Rotation paths and how fast each direction turns (degrees each step):
Each turn is a multiple of 5 degrees from 10 to 175, or 0.
Each row of a path follows its step; steps can be skipped.
path 1
step 0: [-0.16, -0.06,  0.00, -0.09, -0.16, -0.05,  0.06,  0.07, -0.01, -0.12,
 -0.03,  0.09, -0.27, -0.16,  0.19,  0.00,  0.03,  0.04,  0.14, -0.21,
  0.05,  0.21,  0.19,  0.19, -0.01, -0.18, -0.08, -0.08,  0.18, -0.13,
  0.05,  0.23,  0.01,  0.02,  0.03,  0.02,  0.05,  0.12, -0.16,  0.20,
 -0.16,  0.06, -0.07,  0.02,  0.01, -0.08,  0.10, -0.07, -0.08,  0.16,
 -0.10,  0.16,  0.00]
step 8: [-0.12, -0.04,  0.15, -0.07, -0.02, -0.03,  0.14,  0.03, -0.19, -0.16,
 -0.07,  0.17,  0.03, -0.18, -0.05,  0.33, -0.08,  0.00,  0.25, -0.10,
  0.05,  0.01,  0.05,  0.02, -0.04, -0.18,  0.13, -0.05, -0.09, -0.04,
  0.02, -0.11, -0.25,  0.05, -0.19,  0.03, -0.14, -0.13, -0.23,  0.09,
 -0.09, -0.16, -0.08,  0.07,  0.05, -0.07,  0.09,  0.08, -0.13, -0.02,
 -0.13, -0.08, -0.02]
step 11: [-0.05, -0.16,  0.13, -0.16, -0.14, -0.05,  0.21, -0.03, -0.10,  0.12,
 -0.30,  0.08, -0.17,  0.08,  0.20,  0.25,  0.01,  0.07,  0.13, -0.12,
  0.08,  0.20,  0.03,  0.07, -0.07, -0.06,  0.11, -0.06, -0.04, -0.13,
  0.03,  0.11, -0.11, -0.08,  0.03,  0.03, -0.18,  0.05, -0.13, -0.10,
 -0.04, -0.07, -0.06, -0.09,  0.04, -0.04,  0.07, -0.11,  0.07, -0.04,
 -0.04, -0.31,  0.07]
step 19: [ 0.08, -0.11,  0.13, -0.01,  0.06, -0.12,  0.11, -0.09, -0.06, -0.08,
 -0.13,  0.07, -0.16, -0.17, -0.02, -0.03,  0.06,  0.05,  0.14,  0.11,
 -0.02,  0.10,  0.23, -0.20,  0.02, -0.23,  0.11, -0.03,  0.13,  0.03,
  0.01,  0.01, -0.09, -0.01, -0.07,  0.01, -0.03, -0.02,  0.08, -0.15,
  0.06,  0.14,  0.00, -0.12,  0.21, -0.24,  0.12,  0.14, -0.24,  0.03,
 -0.23, -0.15,  0.20]
step 21: [ 0.09,  0.01, -0.11, -0.04, -0.06, -0.03,  0.12, -0.28,  0.13,  0.04,
 -0.16, -0.01,  0.22, -0.13, -0.12, -0.07,  0.13,  0.06,  0.02, -0.10,
 -0.01, -0.03,  0.10, -0.02,  0.04,  0.00,  0.17, -0.08, -0.20,  0.01,
  0.10,  0.09, -0.05,  0.19,  0.12,  0.10, -0.19, -0.09, -0.31,  0.24,
  0.00, -0.05,  0.08,  0.22,  0.02, -0.10,  0.17, -0.07, -0.01,  0.14,
 -0.06, -0.01,  0.08]
step 31: [-0.01, -0.02,  0.04,  0.19, -0.13, -0.05,  0.02,  0.01,  0.03,  0.02,
 -0.06,  0.03, -0.07, -0.33,  0.28, -0.04,  0.02, -0.01,  0.01,  0.08,
  0.01,  0.00,  0.20,  0.14,  0.02, -0.10,  0.01, -0.21,  0.09, -0.06,
 -0.03,  0.21,  0.08, -0.06,  0.14,  0.10, -0.11,  0.00, -0.10, -0.01,
 -0.06,  0.22,  0.01, -0.19,  0.23, -0.06,  0.28,  0.14,  0.15,  0.08,
  0.10, -0.07, -0.04]
step 32: [-0.01, -0.19,  0.02, -0.15,  0.00, -0.18, -0.09, -0.09,  0.26,  0.06,
  0.03,  0.05,  0.00,  0.20, -0.10,  0.09,  0.14,  0.09, -0.06,  0.01,
  0.04, -0.21,  0.36, -0.17, -0.07, -0.16,  0.15, -0.03,  0.15, -0.06,
  0.06,  0.07, -0.07, -0.10,  0.20,  0.15, -0.16, -0.05,  0.05,  0.14,
  0.09,  0.09, -0.02,  0.12,  0.01, -0.10,  0.06,  0.02,  0.05,  0.17,
 -0.03, -0.03,  0.06]
[-0.03, -0.04, -0.02,  0.00, -0.02, -0.03, -0.04, -0.01,  0.00, -0.04,
  0.07,  0.01,  0.00,  0.05,  0.04,  0.04, -0.02,  0.03,  0.07,  0.00,
  0.01, -0.04,  0.01,  0.04,  0.01,  0.02, -0.05, -0.01,  0.03,  0.01,
  0.07, -0.03, -0.03,  0.03, -0.01,  0.03, -0.02,  0.04,  0.01,  0.08,
  0.00,  0.00, -0.04,  0.00, -0.02,  0.01,  0.05,  0.05, -0.05,  0.02,
  0.01, -0.05,  0.02] => 90
[ 0.02, -0.03,  0.01,  0.01,  0.00,  0.05,  0.05, -0.01, -0.04, -0.01,
 -0.03,  0.02, -0.06,  0.06,  0.01,  0.04,  0.01, -0.04,  0.00, -0.07,
  0.08, -0.03, -0.02, -0.03,  0.02,  0.03, -0.04,  0.03, -0.09,  0.04,
  0.00, -0.02, -0.04,  0.03,  0.01, -0.07,  0.00,  0.00, -0.03,  0.01,
  0.01,  0.00,  0.01, -0.01,  0.01,  0.04,  0.04, -0.02,  0.00, -0.04,
  0.01,  0.03,  0.01] => 25
[-0.02, -0.01,  0.05,  0.00,  0.01,  0.02, -0.02, -0.01, -0.01,  0.03,
 -0.07, -0.06,  0.01,  0.06,  0.00,  0.04, -0.03,  0.06, -0.03,  0.04,
  0.03, -0.01, -0.05,  0.04,  0.04,  0.00, -0.03, -0.05,  0.08,  0.02,
  0.02, -0.02, -0.01,  0.05,  0.03,  0.03,  0.01, -0.05, -0.04, -0.01,
 -0.01,  0.03,  0.02, -0.04,  0.06, -0.02, -0.03, -0.03,  0.00, -0.04,
  0.03,  0.01,  0.00] => 55
[-0.05,  0.05, -0.01,  0.02, -0.06,  0.02, -0.02, -0.07,  0.00,  0.01,
  0.02, -0.03, -0.02,  0.02, -0.01,  0.01,  0.08, -0.01,  0.04,  0.00,
  0.03, -0.03,  0.02,  0.00,  0.03,  0.04,  0.00,  0.03,  0.03, -0.03,
 -0.03, -0.03, -0.01,  0.00, -0.02, -0.01,  0.05, -0.03,  0.02,  0.01,
 -0.04,  0.06,  0.07,  0.00, -0.01, -0.05,  0.02,  0.04,  0.09,  0.01,
 -0.05, -0.01,  0.00] => 10
[ 0.03,  0.01,  0.03, -0.03,  0.02,  0.00, -0.07,  0.00,  0.00, -0.01,
 -0.05, -0.03, -0.02,  0.01,  0.01,  0.01,  0.01, -0.02,  0.03,  0.01,
  0.03,  0.07,  0.00,  0.01, -0.01, -0.06,  0.04, -0.01,  0.01, -0.01,
  0.02,  0.05, -0.03,  0.04, -0.09, -0.02,  0.06,  0.04, -0.01, -0.02,
 -0.01,  0.00, -0.05,  0.05,  0.00,  0.05,  0.04,  0.05,  0.04, -0.06,
 -0.03, -0.01,  0.00] => 130
[-0.01,  0.04, -0.05, -0.05,  0.00,  0.01,  0.03,  0.03,  0.00, -0.04,
  0.02,  0.04,  0.02, -0.02, -0.02,  0.02,  0.02,  0.01, -0.04,  0.05,
 -0.01,  0.06,  0.04,  0.01,  0.04,  0.07, -0.03,  0.00, -0.05,  0.02,
  0.04,  0.00, -0.03,  0.07,  0.01,  0.04,  0.01, -0.02, -0.02, -0.05,
 -0.02, -0.02, -0.01,  0.01, -0.01, -0.01,  0.01, -0.03,  0.05, -0.04,
  0.01, -0.09, -0.01] => 80
path 2
step 4: [-0.05,  0.13,  0.04,  0.06,  0.03, -0.10,  0.26, -0.08,  0.16, -0.14,
 -0.18, -0.05, -0.08,  0.06,  0.00, -0.14,  0.24, -0.13,  0.05,  0.00,
 -0.08, -0.13,  0.09, -0.02,  0.00, -0.14, -0.23, -0.13,  0.09, -0.18,
  0.18, -0.12,  0.04, -0.12,  0.11,  0.03,  0.23, -0.03,  0.02,  0.13,
  0.29,  0.22,  0.10,  0.06,  0.07, -0.02, -0.18,  0.03,  0.21,  0.12,
  0.04, -0.04,  0.05]
step 8: [ 0.01, -0.05, -0.19,  0.11, -0.30, -0.22,  0.09,  0.11, -0.01,  0.06,
 -0.15,  0.02,  0.13,  0.08,  0.17,  0.01,  0.12, -0.20, -0.01,  0.01,
 -0.26, -0.08,  0.20,  0.21,  0.04, -0.09,  0.20,  0.02, -0.03, -0.14,
 -0.04,  0.03,  0.06,  0.07,  0.30, -0.19, -0.12,  0.00,  0.04, -0.09,
  0.00, -0.08, -0.06, -0.15,  0.12,  0.20,  0.14, -0.01,  0.12,  0.05,
  0.06, -0.01, -0.04]
step 14: [ 0.02,  0.02, -0.12,  0.03, -0.08, -0.22, -0.02, -0.07, -0.03, -0.04,
  0.03, -0.06, -0.04, -0.10,  0.10,  0.08,  0.07, -0.06, -0.04,  0.03,
 -0.35, -0.23,  0.16,  0.06,  0.02,  0.07,  0.14, -0.20,  0.11, -0.31,
 -0.04, -0.14,  0.15,  0.24,  0.04, -0.06,  0.06, -0.04,  0.11, -0.12,
  0.07, -0.08, -0.02, -0.15,  0.19,  0.14,  0.03,  0.02,  0.28,  0.11,
 -0.06,  0.19, -0.01]
step 22: [-0.14,  0.20,  0.07,  0.03,  0.13,  0.02,  0.19,  0.30,  0.05, -0.02,
  0.04, -0.28, -0.05,  0.12,  0.29,  0.05, -0.10, -0.17, -0.13, -0.10,
 -0.07, -0.10,  0.17,  0.05,  0.00,  0.13,  0.08,  0.04,  0.13, -0.21,
 -0.02, -0.06,  0.10,  0.01,  0.05, -0.14,  0.22,  0.16,  0.04,  0.22,
  0.12,  0.01, -0.02, -0.03,  0.20,  0.04, -0.11, -0.05,  0.16, -0.07,
 -0.03,  0.07,  0.10]
step 25: [-0.05, -0.02,  0.35, -0.12, -0.05, -0.06,  0.03,  0.12,  0.04, -0.16,
 -0.16,  0.17,  0.07,  0.00,  0.02,  0.10,  0.14, -0.04, -0.10, -0.11,
 -0.06, -0.02,  0.07, -0.23, -0.07, -0.05, -0.16, -0.15, -0.05, -0.19,
 -0.05, -0.16,  0.10, -0.03,  0.26,  0.10,  0.02, -0.17,  0.02,  0.14,
  0.35,  0.02, -0.04, -0.01,  0.01,  0.19, -0.11, -0.07,  0.05,  0.10,
 -0.07,  0.02,  0.18]
step 29: [ 0.02, -0.02, -0.16,  0.04, -0.18, -0.11,  0.37, -0.01, -0.04,  0.00,
 -0.18, -0.21,  0.07,  0.19,  0.33, -0.14,  0.13, -0.17,  0.00, -0.14,
 -0.05, -0.08, -0.02,  0.07,  0.11, -0.11,  0.04, -0.13,  0.01, -0.20,
  0.06,  0.03,  0.12, -0.14, -0.04, -0.12,  0.05,  0.07,  0.10,  0.15,
  0.07,  0.07,  0.02, -0.02,  0.24, -0.05,  0.03, -0.05,  0.18,  0.13,
 -0.10, -0.09, -0.03]
step 32: [-0.15,  0.02,  0.15, -0.07,  0.08, -0.14,  0.16, -0.01,  0.04, -0.12,
  0.13,  0.11,  0.04,  0.09,  0.09, -0.16,  0.04,  0.01,  0.12,  0.10,
  0.05, -0.18,  0.07, -0.11, -0.09,  0.05,  0.07, -0.11, -0.24, -0.32,
 -0.01, -0.16,  0.05,  0.08, -0.04, -0.02,  0.08, -0.29, -0.01, -0.14,
  0.35,  0.16, -0.09, -0.09,  0.18, -0.02, -0.03, -0.14,  0.08, -0.07,
 -0.10,  0.01,  0.11]
[-0.02,  0.03,  0.02,  0.07,  0.02,  0.00,  0.01,  0.07,  0.00,  0.07,
  0.05,  0.00, -0.01,  0.01,  0.03,  0.02, -0.07, -0.01,  0.02,  0.02,
  0.01,  0.02, -0.01, -0.08,  0.00,  0.00,  0.03,  0.05, -0.05,  0.01,
 -0.01,  0.01,  0.01,  0.05, -0.05, -0.02,  0.02,  0.00, -0.03, -0.05,
  0.01,  0.06, -0.04,  0.02, -0.03,  0.02, -0.06, -0.01,  0.00,  0.00,
  0.03, -0.05,  0.04] => 70
[-0.01, -0.05,  0.01,  0.00, -0.02,  0.01, -0.03, -0.07, -0.03, -0.03,
  0.08,  0.05,  0.03,  0.01, -0.02,  0.05,  0.00, -0.01, -0.05,  0.00,
 -0.02,  0.02, -0.02,  0.04,  0.02, -0.03, -0.03, -0.03, -0.04, -0.03,
 -0.01, -0.02,  0.03,  0.05,  0.04,  0.01,  0.00, -0.02, -0.07, -0.01,
  0.04,  0.03, -0.04,  0.00, -0.02, -0.07, -0.05, -0.04, -0.04, -0.01,
 -0.01,  0.03,  0.02] => 55
[ 0.00,  0.03, -0.02,  0.01, -0.03, -0.02, -0.04, -0.02,  0.07, -0.01,
  0.01,  0.00,  0.01, -0.01, -0.07,  0.04,  0.01, -0.02,  0.04,  0.07,
 -0.01, -0.02,  0.02,  0.04, -0.03, -0.06, -0.01,  0.06,  0.02, -0.03,
 -0.02,  0.03,  0.04, -0.03,  0.01,  0.00,  0.01,  0.07, -0.03, -0.07,
  0.00,  0.00,  0.01, -0.02, -0.05,  0.00, -0.01,  0.01,  0.09, -0.02,
  0.06,  0.03, -0.03] => 10
[ 0.01, -0.04, -0.06, -0.03,  0.00, -0.03,  0.06, -0.04, -0.01, -0.02,
  0.02,  0.07,  0.00,  0.04,  0.03, -0.06, -0.03, -0.01,  0.01,  0.00,
 -0.01, -0.04, -0.01, -0.04,  0.00,  0.02, -0.03, -0.06,  0.05, -0.01,
  0.04, -0.01, -0.03,  0.01, -0.02,  0.00,  0.02,  0.03, -0.06, -0.05,
 -0.04,  0.05,  0.03, -0.06,  0.01,  0.04, -0.05,  0.01,  0.02, -0.01,
  0.01, -0.02, -0.07] => 115
